(in the rows, 128 means zero)
Rotation paths and how fast each direction turns (deg/step)
Each turn is a multiple of 5 degrees from 10 to 175, or 0.
Each row of a path follows its step; steps can be skipped.
Rotation 1:
step 0: [118 125 132 128 125 126 122 127 126 129 126 130 136 134 126 123 137 119
 133 126 128 129 128 129 115 127 135 124 123 135 139 131 130 126 122 129
 116 130 127 127 121]
step 1: [132 118 128 126 123 131 137 126 139 133 119 130 128 129 126 129 129 136
 119 125 132 133 124 125 126 124 138 132 127 125 116 126 134 123 123 129
 129 126 138 125 130]
step 2: [133 129 123 130 137 130 125 131 120 127 118 131 118 127 133 132 125 132
 125 120 123 123 118 133 128 129 125 133 132 134 131 124 128 126 123 122
 137 124 118 137 124]
step 3: [125 127 125 128 127 126 130 139 128 111 135 124 134 123 123 129 116 125
 138 128 123 133 130 124 126 135 132 124 133 129 122 125 117 130 130 131
 131 127 124 125 129]
step 4: [121 125 128 124 133 127 122 118 136 131 132 129 137 135 135 129 132 125
 126 142 124 128 135 127 130 124 124 131 124 126 126 134 125 119 127 123
 125 133 117 125 126]
step 5: [129 132 138 127 123 129 125 123 131 132 121 129 129 117 125 129 135 134
 120 130 119 126 130 125 131 129 121 134 127 130 131 124 128 132 123 138
 126 123 140 130 140]
step 6: [126 118 126 132 145 126 134 132 122 133 122 125 126 131 120 123 129 125
 132 123 138 127 127 132 125 124 126 126 135 133 142 126 128 127 130 127
 125 125 130 128 135]
step 7: [129 119 128 121 110 132 135 134 130 124 129 127 130 131 133 123 128 124
 124 124 130 129 127 129 129 126 140 117 129 136 132 126 123 123 126 129
 133 131 128 127 120]
step 8: [129 129 130 130 130 131 117 125 138 126 121 122 127 134 133 141 129 128
 126 120 126 127 121 122 119 133 134 132 125 122 121 129 132 124 119 120
 126 130 124 124 124]
step 9: [130 126 126 124 136 130 127 132 125 119 127 145 126 123 122 131 121 135
 126 133 125 128 127 125 130 133 125 138 129 133 118 125 134 129 128 138
 128 116 125 132 127]
step 10: [121 127 120 138 135 120 134 131 121 127 126 120 134 127 124 122 128 123
 130 134 114 131 133 138 129 126 124 130 127 131 125 125 118 124 126 124
 128 135 125 134 129]
Speeds:
[130 129 128 130 126 127 128 128 129 130 127 126 129 130 132 128 127 128
 123 131 127 126 129 130 129 129 130 129 127 128 128 128 127 127 128 125
 130 126 130 126 128]
115
Rotation 2:
step 0: [122 131 129 134 133 129 131 134 133 123 127 123 131 142 123 129 123 129
 133 125 126 125 127 123 125 126 139 131 121 142 127 133 141 130 126 127
 132 128 125 126 130]
step 1: [118 135 124 130 127 127 131 130 129 128 120 128 139 123 121 135 131 137
 125 128 126 125 126 129 133 122 134 128 124 130 135 134 118 137 122 132
 125 132 120 129 127]
step 2: [127 124 115 130 129 131 132 120 133 127 130 117 135 135 133 131 135 130
 130 128 121 138 129 136 131 125 130 127 132 129 133 129 119 126 132 124
 125 132 133 122 124]
step 3: [130 123 135 128 128 133 134 121 131 126 123 118 127 140 125 131 127 128
 128 137 127 134 127 128 140 136 128 125 126 122 125 132 132 133 127 132
 122 118 129 128 133]
step 4: [127 131 130 128 138 129 127 124 120 126 129 131 134 135 129 134 131 128
 127 118 135 128 127 130 131 133 137 134 135 130 127 135 140 132 124 123
 118 127 119 129 130]
step 5: [126 126 121 133 128 123 123 128 141 129 122 127 134 123 136 136 136 128
 131 131 124 126 123 121 131 131 132 127 127 136 129 124 135 138 121 123
 126 131 121 132 125]
step 6: [131 130 119 129 129 128 132 133 132 130 124 121 129 129 135 122 124 133
 138 124 119 126 138 132 135 134 135 126 126 128 122 131 119 138 135 126
 125 130 124 129 129]
step 7: [129 131 125 121 122 132 128 127 126 122 130 116 130 128 125 127 133 140
 136 139 130 128 125 129 135 135 134 132 133 122 130 136 134 122 131 127
 128 128 123 121 132]
step 8: [134 129 132 133 136 134 130 121 136 122 128 134 128 141 128 132 129 132
 134 123 132 123 130 122 139 129 131 131 130 126 141 127 133 124 127 129
 131 130 123 124 124]
step 9: [122 129 126 132 125 134 128 131 135 136 127 128 126 133 122 130 139 125
 130 119 128 124 119 134 141 128 131 136 131 136 124 127 127 136 122 132
 131 126 124 134 126]
step 10: [129 131 130 133 125 126 123 133 129 127 129 124 135 127 135 129 129 131
 131 127 122 132 125 134 136 124 131 131 129 138 131 127 127 142 138 129
 122 129 135 116 135]
Speeds:
[129 131 127 126 130 127 129 129 128 130 129 124 128 129 126 125 124 129
 125 128 128 128 126 127 129 130 129 127 130 127 129 124 130 127 129 129
 126 128 130 127 130]
95
[129 127 127 130 127 127 127 128 129 131 125 125 128 127 128 125 132 127
 126 125 129 129 130 128 131 127 127 126 128 128 131 128 127 128 127 125
 130 128 129 130 126]
100
[127 132 130 128 128 129 129 130 124 130 129 129 130 127 129 125 130 129
 127 130 130 128 129 129 128 129 130 127 128 129 128 132 128 130 128 128
 130 124 129 128 130]
120
Rotation 3:
step 0: [135 124 125 129 127 125 129 125 136 127 123 128 132 135 132 123 127 115
 130 131 129 121 129 136 131 133 121 129 115 125 129 121 138 124 124 130
 132 132 125 135 123]
step 1: [126 129 132 123 130 131 122 134 122 126 140 130 135 136 140 129 128 128
 122 123 124 132 129 117 133 125 125 128 126 131 134 130 134 127 127 120
 136 136 132 123 131]
step 2: [131 126 129 127 130 125 131 129 137 128 125 129 134 133 126 121 123 126
 125 128 126 114 123 133 125 133 119 130 119 121 124 134 138 125 130 124
 129 132 129 131 117]
step 3: [135 133 126 125 134 128 119 129 124 124 142 127 130 135 131 124 125 124
 128 131 125 129 126 122 132 126 126 122 123 128 144 123 130 127 120 124
 135 133 131 123 132]
step 4: [126 129 131 124 127 130 133 134 131 131 126 130 138 143 127 124 128 130
 126 135 127 113 129 128 128 134 120 133 128 131 124 129 136 130 132 121
 126 129 134 127 119]
step 5: [139 133 125 127 137 123 122 129 121 130 136 125 129 131 125 117 126 125
 123 127 131 131 124 130 129 125 122 120 124 133 137 130 138 121 127 132
 136 132 126 126 127]
step 6: [124 134 130 124 128 129 127 133 127 127 128 127 130 139 125 129 130 132
 137 134 120 120 128 124 130 138 120 128 129 125 131 129 132 132 140 116
 133 130 131 128 123]
step 7: [135 125 124 124 138 126 129 130 128 131 131 119 136 133 122 115 127 134
 122 127 132 124 127 138 127 128 129 122 129 132 138 133 132 122 124 128
 131 129 125 119 129]
step 8: [132 141 133 123 133 122 120 128 125 130 127 125 129 135 125 134 132 126
 133 137 126 126 126 126 127 137 123 134 135 129 135 122 131 132 137 124
 134 129 129 131 119]
step 9: [131 120 127 129 132 125 134 133 123 132 124 119 136 135 125 118 129 133
 126 125 121 126 135 135 138 132 130 121 126 137 137 131 133 125 133 126
 128 128 124 123 130]
step 10: [129 135 131 118 133 125 122 125 132 127 126 125 132 130 124 128 134 127
 132 125 131 131 127 126 119 130 122 138 138 126 136 127 133 125 138 129
 141 133 122 128 126]
Speeds:
[128 125 126 128 128 124 126 130 127 128 129 125 124 131 129 127 125 129
 127 126 130 129 127 127 131 126 129 128 129 130 128 129 128 128 126 127
 126 128 127 126 129]
175
[127 132 130 127 126 131 126 126 128 130 130 130 127 129 126 131 130 128
 126 126 128 128 126 128 131 128 129 128 131 126 129 127 130 126 128 126
 127 129 126 128 129]
160
Rotation 4:
step 0: [129 134 121 133 125 139 125 129 120 130 127 127 121 125 128 118 128 128
 128 121 124 120 132 120 125 128 121 122 130 121 129 116 123 134 130 134
 135 127 138 123 131]
step 1: [128 128 130 138 122 123 125 136 128 128 128 132 138 123 127 136 126 131
 131 132 137 129 136 126 130 128 140 127 126 123 128 126 129 121 126 132
 125 124 117 132 115]
step 2: [125 136 120 133 130 132 129 131 134 127 126 136 126 132 133 125 133 124
 131 124 131 132 128 121 127 128 124 125 128 126 136 133 132 131 122 120
 136 132 147 129 135]
step 3: [123 129 132 131 119 127 121 122 128 133 129 120 130 123 115 127 136 125
 128 131 132 132 131 123 130 119 136 127 127 132 124 119 138 129 134 140
 130 130 121 129 129]
step 4: [130 131 128 132 135 123 129 122 142 134 126 136 126 130 132 134 124 129
 136 131 137 121 134 128 125 137 122 127 130 121 136 126 127 134 130 117
 121 129 128 130 132]
step 5: [121 121 128 130 115 128 124 127 137 127 139 118 127 126 124 122 123 129
 121 125 126 130 132 124 128 126 125 124 127 131 123 132 126 126 128 138
 134 132 138 139 127]
step 6: [129 132 134 136 129 127 131 120 117 131 126 133 126 121 126 135 129 130
 133 124 135 127 137 121 138 133 124 127 125 135 128 123 119 125 133 120
 119 129 124 124 133]
step 7: [128 121 120 123 121 126 130 133 127 128 133 126 137 135 128 137 120 123
 122 136 122 127 131 119 127 127 127 122 130 118 139 127 131 130 131 130
 130 127 135 136 128]
step 8: [127 140 128 122 118 133 119 126 130 129 122 130 127 115 127 121 127 133
 136 119 124 123 136 119 129 131 130 129 125 135 129 128 128 119 127 125
 131 130 128 121 126]
step 9: [127 129 126 138 127 123 132 136 134 134 119 132 136 123 123 138 128 119
 119 138 128 132 128 128 133 120 126 136 126 120 126 126 127 130 126 128
 120 122 134 131 131]
step 10: [131 133 120 125 127 137 122 129 134 121 129 133 128 129 123 121 135 136
 134 127 131 125 128 122 120 133 122 119 122 132 134 123 126 133 135 135
 136 120 132 128 132]
Speeds:
[128 127 128 129 126 126 130 129 128 129 127 129 128 131 129 130 129 129
 127 129 128 127 130 131 127 132 128 129 127 126 129 131 131 128 130 127
 130 125 130 127 131]
140
[125 130 125 126 128 130 128 129 130 128 131 129 128 129 130 129 128 127
 126 126 128 128 127 127 124 126 128 127 127 129 127 129 127 126 131 126
 132 129 127 129 130]
135
Rotation 5:
step 0: [129 129 132 119 126 124 124 123 124 132 127 127 129 134 119 130 120 124
 126 136 126 121 129 133 121 121 131 135 137 124 126 132 131 122 132 130
 130 129 117 132 136]
step 1: [126 122 139 125 138 130 135 124 122 136 131 129 133 138 117 132 126 136
 131 125 137 128 129 128 126 132 128 128 134 130 134 127 124 122 131 124
 129 127 132 127 134]
step 2: [125 132 132 133 128 121 131 126 132 127 123 135 131 130 120 125 129 129
 132 140 132 132 126 121 131 141 133 132 130 128 129 125 131 132 132 136
 123 134 128 125 140]
step 3: [132 137 129 123 123 121 131 130 130 130 121 131 137 136 132 135 132 125
 133 129 137 121 118 131 128 132 135 120 129 124 123 120 130 129 129 130
 135 121 128 125 131]
step 4: [122 124 124 122 123 128 127 128 130 120 131 126 132 126 134 122 135 139
 135 122 130 126 129 128 128 137 130 123 134 120 125 124 124 127 132 121
 131 126 127 117 137]
step 5: [119 132 121 126 124 123 125 125 119 118 124 137 129 126 133 132 124 131
 132 131 124 120 132 129 128 130 133 131 130 126 118 127 124 133 130 124
 129 132 123 139 133]
step 6: [119 131 131 119 126 131 125 121 118 135 125 129 130 133 127 132 128 118
 132 121 129 121 134 136 119 124 123 128 129 121 129 131 129 132 128 122
 131 132 124 125 136]
step 7: [120 128 136 123 133 131 132 129 127 127 135 127 119 129 118 131 125 134
 128 125 129 130 131 131 124 139 130 133 128 126 135 129 126 141 131 124
 128 127 131 135 136]
step 8: [123 134 132 126 122 125 132 128 139 135 119 128 131 127 121 134 127 119
 132 139 134 125 133 124 132 136 127 128 121 132 127 131 125 135 133 126
 130 129 128 134 132]
step 9: [133 128 129 122 123 125 124 133 131 137 130 117 133 123 123 131 129 127
 130 124 134 122 122 125 124 132 138 128 123 123 127 127 131 134 139 127
 130 118 125 120 130]
step 10: [124 127 124 124 127 124 127 127 134 124 129 123 127 126 126 128 127 140
 126 133 130 121 140 123 130 134 132 128 134 122 118 126 123 123 138 127
 130 117 133 126 127]
Speeds:
[130 127 127 129 129 131 128 127 127 126 125 130 127 127 131 127 129 130
 126 129 129 129 127 130 127 130 127 129 125 128 132 131 130 126 130 129
 131 128 127 128 125]
0
[125 128 128 131 127 128 129 132 127 127 124 128 129 127 129 130 126 125
 126 130 126 129 127 126 128 128 128 129 130 128 128 128 125 129 130 131
 129 130 127 128 128]
125
